Each row has a name. Each question is about the rows just above it.

Columns, left to right: J Q B U D Y M N
[  3.1 -10.2 -17.8 -52.9   1.0 -23.7   1.7  -7.0] = <194>
[  4.1 -50.2  23.7 -78.6   8.5  24.2  16.3  22.0] = <120>
[ -0.8 -20.7  15.9   1.8 -42.8  36.1  20.4  10.3] = <134>
[ -3.3  14.1  36.3  94.2 -34.5 -80.6  16.2  -0.8] = <43>
[-11.4 -43.7 -22.6  62.1  36.1 -35.7  21.5 -22.1] = <136>
Which column holds [ 4.1 -0.8 -3.3] top down?  J
[ 1.7 16.3 20.4] is in which column, read top down?  M

Columns, left to right: E R F G W K P L
[-10.5  21.5   1.3 -29.3 -15.6  19.6   2.6  67.0] : <134>
[-30.0  59.9  32.5  19.1 -28.0  43.4  44.5 -21.7] : <194>
[  4.0  -0.3   6.8 -10.1   3.4  -6.1  15.7   1.1] : <43>
[ 21.4 -50.5  -2.7  20.2  13.3  70.3   7.8  12.3] : <48>
[ 22.2 -11.2  -2.0   1.6 -65.3   2.3  15.2  -3.6] : <136>
[-15.6 -28.0   3.4  13.3] is in which column, read top down?  W
Which column holds this, read top down? [-30.0   4.0  21.4  22.2]  E
Which column holds [21.5 59.9] top down?  R

Columns, left to right: A S H V Z T X
[-52.1   3.5  26.8 -42.0   4.4  80.7  13.8] -> <43>
[  4.0 -45.3  12.4  -1.8  56.3 -15.3  17.0] -> <120>
[-14.8  61.6  35.4 -28.0 -48.2  94.7  16.2] -> <121>
[ 64.9  -6.2  32.5 -11.6 -45.3  89.7  16.6] -> <135>
[ 48.7 -48.7  22.5  60.3 -40.3 -20.4  14.1] -> <67>
[  4.8  40.4  17.3  62.4   9.1 -69.4  20.6] -> <202>
[ -9.8  17.7  27.4 -50.0 -14.3  74.4  14.6] -> <134>
[ 21.1  10.5  23.2 -45.7   4.6  51.2  16.7] -> <194>
[ 18.4  40.6  24.9  66.6 -37.9 -34.2  18.6] -> <180>
[ 14.2  23.8  16.9 -60.4  37.9  20.2  18.3] -> <136>
[-65.1 -45.3  12.4  -1.8  56.3 -15.3  17.0] -> <176>
[  7.0 -63.0  12.5 -49.3  53.9  16.9  14.1] -> <48>
Which column holds this, read top down? [-48.2 -45.3 -40.3   9.1 -14.3]  Z
[ 51.2 -34.2  20.2] is in which column, read top down?  T
Which column holds [-45.3 -40.3   9.1 -14.3   4.6 -37.9] top down?  Z
[56.3 53.9] is in which column, read top down?  Z

Columns, left to right: vun voza tegud mifop Dud
[-17.1  16.2  13.0 -22.3 -77.3] = <180>
[-17.1  16.2  13.0 -22.3 -38.3] = <43>
[-17.1  16.2  13.0 -22.3   1.7] = <134>
[-38.3   1.7] is in which column, read top down?  Dud
Whose row is [-17.1  16.2  13.0 -22.3 -77.3]?  <180>
Which row holds [-17.1  16.2  13.0 -22.3 -38.3]?  <43>

Columns, left to right: sen vemo rek fid lebuv ped rud mef lus gune
[-46.3  69.0  -7.9  16.5 -66.6 -40.0 -24.3  52.4   8.3   6.5] -> <43>
[-46.3  69.0  -2.8  16.5 -66.6 -40.0 -69.6  52.4   8.3   6.5] -> <48>
[-46.3  69.0  -7.9  16.5 -66.6 -40.0 -69.6  52.4   8.3   6.5] -> <202>
[-24.3 -69.6] is in which column, read top down?  rud
[-46.3  69.0  -7.9  16.5 -66.6 -40.0 -69.6  52.4   8.3   6.5] is in which row?  <202>
Which column holds this, read top down? [-2.8 -7.9]  rek

Columns, left to right: dodez sonu Kezi mitid gukog
[57.8 15.6 24.0 39.6 33.6] -> <43>
[36.9  7.7  6.7 31.2 28.6] -> <180>
[70.6  8.3 15.4 35.1 23.7] -> <67>
[57.8 15.6 24.0 39.6 37.0] -> <134>
[63.7 13.0  8.2 45.8 38.3] -> <194>
[70.6  8.3 15.4 75.9 45.4] -> <120>
[20.1 26.1  8.9 30.6 23.0] -> <135>
[21.7 12.6 19.0 38.7 29.9] -> <176>
[34.8 23.7 15.1 43.4 38.4] -> <202>
[63.3 11.8 12.3 50.2 78.3] -> <48>
[13.0  8.3 26.1 12.6 23.7] is in which column, read top down?  sonu
[ 8.3 15.6 13.0  8.3 26.1 12.6 23.7] is in which column, read top down?  sonu
Which column holds [70.6 20.1] top down?  dodez
Which column holds this, read top down? [36.9 70.6]  dodez
Which column holds [13.0  8.3 26.1 12.6 23.7 11.8] top down?  sonu
[28.6 23.7 37.0] is in which column, read top down?  gukog
[24.0  8.2] is in which column, read top down?  Kezi

Columns, left to right: vani balo tonin Rofe Ros Sab
[-71.6  -5.9 -75.2  -1.4 -20.7   3.7]  <202>
[ 23.4 -42.9 -66.2  11.2  12.7  48.0]  <180>
[ 14.6 -15.4  36.7 -19.8  -7.9 -19.3]  <176>
[-20.7  12.7] is in which column, read top down?  Ros
Which column holds this, read top down? [-42.9 -15.4]  balo
Which column holds this, read top down? [-75.2 -66.2]  tonin

Columns, left to right: bem Zukin bez Valo keto sugol
[-11.2  13.0  14.3 -18.1  23.1 -13.8] = <48>
[ 10.6  15.6  -5.4 -26.1   6.3   9.5] = <194>
[-23.6  23.5 -37.7  35.7   4.9  22.1] = <135>
[  8.2  -9.1   5.5 -11.1  20.9 -14.2] = <67>
[-24.0   1.5 -37.9  27.2  19.8   4.0] = <120>
[ 14.5 -75.3  34.9 -36.2   1.3 -32.9] = <134>
Which column holds this, read top down? [ 22.1 -14.2   4.0]  sugol
[-11.2  10.6 -23.6   8.2 -24.0] is in which column, read top down?  bem
[19.8  1.3] is in which column, read top down?  keto
Which column holds [  1.5 -75.3] top down?  Zukin
Which column holds [-14.2   4.0] top down?  sugol
[-11.2  10.6 -23.6] is in which column, read top down?  bem
Which column holds [20.9 19.8  1.3] top down?  keto

Columns, left to right: mep pevor supot Tel
[71.1 -0.5 66.8 65.1] -> <134>
[  5.3  46.3  27.0 -45.9] -> <194>
[26.4 -8.8 68.8 65.0] -> <202>
[-28.6 -75.8 -33.7  26.9] -> <176>
[ 46.3  -8.8 -75.8] is in which column, read top down?  pevor
Which column holds [65.0 26.9] top down?  Tel
Which column holds this, read top down? [-0.5 46.3]  pevor
[71.1  5.3] is in which column, read top down?  mep

Columns, left to right: Rade rubug Pidin lil Lesut rodod pofu
[ 54.6 -25.0   6.5  85.6  23.2  64.7 -41.5] = <43>
[-59.1 -25.8 -49.6  45.6  27.7 -48.5 -16.8] = <48>
[-41.7  24.2  -0.9 -78.8 -22.8 -51.5  37.6] = <120>
[ 44.4 -29.3  -2.0  93.2  27.9  56.2 -44.3] = <136>
[ 51.9  24.8  45.2 -45.6 -26.4  41.7  17.2] = <202>
[ 66.5 -19.4  16.8  75.4  17.3  74.3 -37.6] = <176>
[-58.5  21.3 -11.4 -77.4 -19.4 -67.1  38.0] = <135>
[-60.9  25.0  -9.6 -87.9 -23.0 -70.9  42.9] = <121>
[ 63.1  25.4  51.2 -43.1 -27.4  52.6  15.5] = <180>
[ 44.5 -20.7   5.0  70.6  19.2  52.8 -34.2] = <67>
Which column holds [-77.4 -87.9] top down?  lil
Which column holds this, read top down? [44.4 51.9]  Rade
Which column holds this, read top down? [-22.8  27.9 -26.4  17.3 -19.4 -23.0]  Lesut
Which column holds this, read top down? [-22.8  27.9 -26.4  17.3 -19.4 -23.0 -27.4  19.2]  Lesut

Columns, left to right: Roba bet diz Bezi buf tas Daz rerip
[-10.1 -76.3 -10.7 -21.0  -6.6 -16.9  39.7 -15.6] = <120>
[-4.7 -1.2 -0.4 -4.5 -0.8 -3.9 -3.1 -5.0] = <121>
[ 2.4  2.1 -3.1 44.1  2.0 -1.1 -8.1 -2.8] = <180>
[ -5.5  -0.4   4.1  -2.4  -2.6  41.5  -4.2 -47.7] = <176>
Which column holds this, read top down? [-1.2  2.1 -0.4]  bet
[-3.1  4.1] is in which column, read top down?  diz
[-6.6 -0.8] is in which column, read top down?  buf

Columns, left to right: vefon kibi Mul sunov
[ 16.1   7.1   4.5 -23.4] -> <194>
[-46.9  -3.8  21.1  10.4] -> <121>
[ 34.3  16.0 -31.6 -70.1] -> <48>
[ 49.4   1.3 -26.3   8.4] -> <120>
[-45.4  -9.9 -27.9 -29.8] -> <136>
[-11.1 -15.3 -62.9 -18.2] -> <134>
[-45.7   3.4  64.4  -4.5] -> <67>
[ 33.7  14.5  33.3 -23.5] -> <180>
[64.4 33.3] is in which column, read top down?  Mul
Which column holds [-45.4 -11.1 -45.7] top down?  vefon
Which column holds [-46.9  34.3  49.4] top down?  vefon
Which column holds [-23.4  10.4] top down?  sunov
[  7.1  -3.8  16.0   1.3  -9.9 -15.3] is in which column, read top down?  kibi
Which column holds this, read top down? [  4.5  21.1 -31.6 -26.3 -27.9 -62.9  64.4]  Mul

Columns, left to right: kef Bamo Zagen Sukod Futol dapug Bolep
[  3.0 -10.4  -7.5  -4.1  66.9  25.1  52.7] = <176>
[ 30.8  -1.3 -37.0 -16.0  -5.3  21.0  71.6] = <43>
[ -8.6   5.5  10.9   4.7 -32.5 -15.0 -45.8] = <194>
Which column holds this, read top down? [ 71.6 -45.8]  Bolep
Which column holds [ 21.0 -15.0] top down?  dapug
Which column holds this, read top down? [-10.4  -1.3]  Bamo
Which column holds [-16.0   4.7] top down?  Sukod

Columns, left to right: lur tezi linu sisoz
[-12.3 -39.9  58.4  17.5] = <43>
[ 0.2 -7.5 -4.6 -6.0] = <121>
[ 5.0 10.0 11.4  9.3] = <67>
[  4.1 -93.9 -10.5  94.9] = <135>
[ -7.2 -13.8  31.1  -2.3] = <202>
[  3.3 -18.8  -4.0 -39.8] = <136>
[  8.9  -7.6 -32.7  17.6] = <194>
[ -8.2 -29.9  12.3  -4.2] = <134>
Which column holds [-10.5  31.1  -4.0 -32.7] top down?  linu
[ 0.2  5.0  4.1 -7.2  3.3  8.9 -8.2] is in which column, read top down?  lur
Which column holds this, read top down? [ -4.6  11.4 -10.5]  linu
Which column holds this, read top down? [ 11.4 -10.5  31.1  -4.0 -32.7  12.3]  linu
Which column holds [ 8.9 -8.2] top down?  lur

Columns, left to right: Lifi Kule Labop Rur febu vadur
[-31.1  -2.3 -66.5   5.4  14.7  68.6] : <48>
[-86.8  -2.3 -37.7  40.8 -12.3  19.8] : <43>
[ 70.3 -15.2 -12.4   4.7 -35.1  -3.8] : <180>
[-86.8  -2.3 -37.7  28.4 -11.8 -31.9] : <202>
[-31.1 -86.8] is in which column, read top down?  Lifi
[-35.1 -11.8] is in which column, read top down?  febu
Which column holds [-12.3 -35.1] top down?  febu
Which column holds this, read top down? [-12.4 -37.7]  Labop
Which column holds this, read top down? [-66.5 -37.7 -12.4]  Labop
Which column holds [ -3.8 -31.9] top down?  vadur

Columns, left to right: kab lefip tof rafav lof nek Bavu gola
[ -5.7 -10.9   8.7 -55.8  27.1 -53.7  15.2   5.7] : <120>
[41.5  7.4  0.6 61.2 -9.2 20.6 16.0 29.5] : <180>
[ 17.3 -29.5   1.8  39.0   2.2   4.4  18.2 -16.8] : <194>
[ 17.3 -29.5   1.8  39.0   9.6 -21.7   8.0  33.7] : <135>
[ 28.9  45.4   3.8  58.9 -27.8  62.4   6.3   1.4] : <121>
[  4.8  53.1   9.0 -79.6   2.2   4.4  18.2 -16.8] : <48>
[  2.4  19.0 -38.4 -37.2 -17.3  32.4 -35.4  28.8] : <176>
[  7.6  29.1   4.8  10.1 -16.5  35.9   8.2 -32.5] : <67>
[ 17.3 -29.5   1.8  39.0   9.6 -21.7   8.0  45.9] : <202>
[  4.9  13.8  16.1  -7.9   8.3 -12.3  24.5 -17.7] : <43>
Which column holds [  6.3  18.2 -35.4] top down?  Bavu
Which column holds [ 4.4 32.4] top down?  nek
Which column holds [ 4.4 32.4 35.9] top down?  nek
[  2.2 -17.3 -16.5   9.6] is in which column, read top down?  lof
Which column holds this, read top down? [  5.7  29.5 -16.8]  gola

Columns, left to right: dori Vupav rem Lepaf Lek Fafeb lov Kede zubu
[ 29.7  65.6  68.2   5.6  33.3  34.5 -10.9  52.6 -57.3] = <134>
[ 47.7  64.4   4.2 -17.5  26.1 -14.4  39.0  80.3  -3.9] = <121>
[-14.3  45.3  33.0  -1.0  -1.7  56.2 -39.5  55.1 -84.5] = <48>
[ 47.7  64.4   4.2 -17.5  26.1 -14.4  39.0  80.3  53.8] = <176>
[33.3 26.1 -1.7] is in which column, read top down?  Lek
Which column holds [65.6 64.4 45.3] top down?  Vupav
Which column holds this, read top down? [ -3.9 -84.5]  zubu
Which column holds [64.4 45.3] top down?  Vupav
Which column holds [64.4 45.3 64.4] top down?  Vupav

Columns, left to right: radif zene Pupoz Pab lenug zimil Sude
[ 30.8  40.7  -7.2   7.2  14.1 -92.2  60.5] -> <43>
[ 30.8  40.7  -7.2   7.2  77.8 -60.0  47.5] -> <180>
[-34.1  49.1  56.4 -56.4  -1.6 -82.0  54.7] -> <121>
Which column holds this, read top down? [40.7 40.7]  zene
Which column holds this, read top down? [77.8 -1.6]  lenug
[-7.2 56.4] is in which column, read top down?  Pupoz
Which column holds this, read top down? [-60.0 -82.0]  zimil
[-7.2 -7.2] is in which column, read top down?  Pupoz
Which column holds this, read top down? [60.5 47.5]  Sude

Columns, left to right: dozon gopa nav pako kimed
[-76.8  -1.1 -16.5  -5.9  26.4] = <48>
[-81.3  15.7   3.2  33.2  -0.8] = <135>
[-51.7  36.0  12.0  34.2   5.1] = <194>
[ 60.7  26.5  24.4 -40.1  50.5] = <121>
Which column holds this, read top down? [12.0 24.4]  nav
Which column holds [-81.3 -51.7] top down?  dozon
Which column holds this, read top down? [-0.8  5.1]  kimed

Columns, left to right: pama teba riluz Nizaz ludo tez
[ 18.2  30.3  -1.9 -42.3  23.5  21.4] -> <120>
[ 19.3 -20.9  -2.5  25.1  24.6 -47.9] -> <136>
[-34.5 -30.0 -10.4 -10.5  46.1  21.9] -> <43>
[ 50.6 -21.3 -10.9  54.5 -38.5   6.5] -> <134>
[ 28.6  75.5  46.2 -47.0 -48.1 -46.1] -> <180>
[-55.2  76.7 -33.0 -16.6  79.3 -81.8] -> <67>
[ 50.0  -9.1 -53.2 -30.7  79.9  37.8] -> <135>
Which column holds [-10.9  46.2] top down?  riluz
[ 30.3 -20.9] is in which column, read top down?  teba
[76.7 -9.1] is in which column, read top down?  teba
[ 28.6 -55.2] is in which column, read top down?  pama
Which column holds [-20.9 -30.0] top down?  teba
Which column holds this, read top down? [ -1.9  -2.5 -10.4 -10.9  46.2]  riluz
[-21.3  75.5  76.7  -9.1] is in which column, read top down?  teba

